2.75  3.09  7.01  1.78
2.41  2.92  6.48  1.82
2.06  2.74  8.26  1.19
-> 1.78

-0.46  -0.74   2.51   0.70   0.58
-0.39  -0.20  -4.04   0.59   0.53
 0.00  -0.52  -7.17  -0.16  -0.39
-> 0.58

 2.43  -0.22   2.48   1.22   0.26   1.41  -0.11
-0.90   3.39   0.28   0.08  -0.55  -1.24   2.16
 4.18  -7.19   2.31  -0.06   2.04   4.56  -5.26
-> -0.11

-0.77   1.77   2.29   2.33  -2.64  -2.20   0.47
 0.05  -0.11  -0.19  -2.15   0.14   0.08  -0.03
 0.01   0.13   0.21  -6.60  -0.27  -0.31   0.05
-> 0.47

-0.34  -3.84  -1.05   1.45   6.91   0.84   0.37
-3.40  -3.03  -0.57   3.67   7.61  -0.53  -2.77
-1.57  -4.46  -0.91   2.39   7.71  -1.31   0.11
-> 0.37

-3.90  -1.38   6.36  -0.49  -2.18
-3.65  -0.33   6.46   0.14  -1.92
-3.54   1.05   5.11  -1.51  -1.97
-> -2.18

 0.28  -0.13   0.15   0.17   7.37  -0.14
-0.48  -0.17   0.33   0.30  -2.12  -0.54
-0.85  -0.29   0.68   0.89   0.78  -1.02
-> -0.14

-1.04  -2.03  -6.03   1.39   0.89  -0.26
 0.79   0.90  -3.76  -1.27  -1.17   0.23
-0.07  -0.20   8.52   0.19   0.25  -0.03
-> -0.26

 7.85  -0.90  -1.26   0.62  -3.98
-6.98  -1.06   1.23  -4.72  -1.27
-6.56  -0.87  -2.87   0.87  -1.91
-> -3.98
---
[[6677 6072 5476 5459 5873]
 [9831 6614 3243 3487 4659]
 [5121 7372 8173 6474 4770]] => 5459

[[86 51 63 38 52 75 37]
 [53 52 57 25 69 28 23]] => 38

[[3994 4818 5088 4164 4699 4222]
 [4071 5111 4021 5214 4179 3801]
 [5319 8093 1872 8826 4743 2800]] => 4164

[ 33  34 -11 -35  14  46] => -35

[[5606 6846 8249 9805 8240 7705]
 [5398 5843 4572 9206 7959 7996]
 [5466 5756 2985 5369 4935 6772]] => 9805

[3 2 7 4 6 4 4] => 4

[[48 59 60 21]
 [75 54 49 72]] => 21

[[10 18 27 42 35 23 22]
 [61 80 58 38 78 39 38]] => 42

[[ 309 -158  316 -266   54  165  133]
 [ -87 -143  536   16  299   -5  291]
 [  93 -198  239 -508 -309 -154   68]] => -266

[  5  27 -29  38  -4 -17 -14] => 38
---
4.82,-8.89,0.84,2.25,0.28,7.84 out 0.84

-1.29,-6.34,3.14,1.03,-0.19 out -6.34

-3.51,0.00,2.84,2.41
6.40,1.46,-1.60,-1.29
out 6.40

5.18,2.14,-1.47,-7.70,-5.56 out 2.14

2.92,7.27,2.79,3.53,-3.15,-2.01 out 2.79

-7.89,1.96,2.03,3.79,-2.13,4.64,1.76 out 3.79
---
[[-1.40  0.92 -3.95 -5.71 -3.80  2.39 -4.10]
 [ 1.54  7.37 -6.91 -5.72 -1.03 -1.78 -0.39]
 [-0.59 -0.35  6.38  6.18  2.04  0.40  1.75]] --> -3.95

[[-4.68 -4.16 -2.09 -1.57  2.74 -4.71]
 [-3.83 -2.47 -4.86  3.16 -0.12 -0.21]
 [ 0.05 -2.44  1.49 -1.02  0.13 -7.49]] --> -2.09

[[ 2.31 -0.20 -7.25 -7.00]
 [ 3.68 -3.96  3.10 -8.21]
 [-1.46  7.07  0.54  7.34]] --> -7.25

[[ 3.96  7.80  7.98 -3.98 -7.94 -3.93]
 [ 4.61  7.13  7.41 -4.65 -7.42 -4.63]
 [ 4.34  7.53  7.77 -4.37 -7.75 -4.33]] --> 7.98

[[-4.06 -4.89 -2.92 -7.61 -5.02 -6.33]
 [ 5.27 -6.51  0.17 -6.98 -5.80  7.62]
 [ 0.85 -4.44 -0.34 -0.10 -5.70 -6.74]] --> -2.92

[[ 4.24  3.92 -1.26 -1.63  3.23 -1.25  1.61]
 [ 2.25  2.53  4.36  0.97 -7.09  0.89 -1.17]
 [-3.01 -2.40 -4.74 -0.87  2.84 -1.40  1.29]] --> -1.26

[[ 5.63 -5.08 -6.77 -2.98  6.10  4.88  0.40]
 [ 1.23  5.72 -0.09  6.76  0.73 -5.91  6.18]
 [ 1.23  5.68 -0.10  6.73  0.73 -5.88  6.15]] --> -6.77

[[-0.86  0.30  1.07  6.37]
 [-0.71 -0.14 -0.40  0.08]
 [-1.02  0.77  0.27  0.69]] --> 1.07
---
[8 1 8 5 4 7 2] → 5

[ 3 26 48 88 14] → 48

[239  88 144  71  26] → 144

[ 53  38  57  84 208 117  64] → 84

[ 97 970 111 341 659 180 304] → 341

[[3678 2780 9701 3731 8202]
 [7147 9829 3936 7288 4034]
 [7164 9833 3917 7303 4029]] → 3936
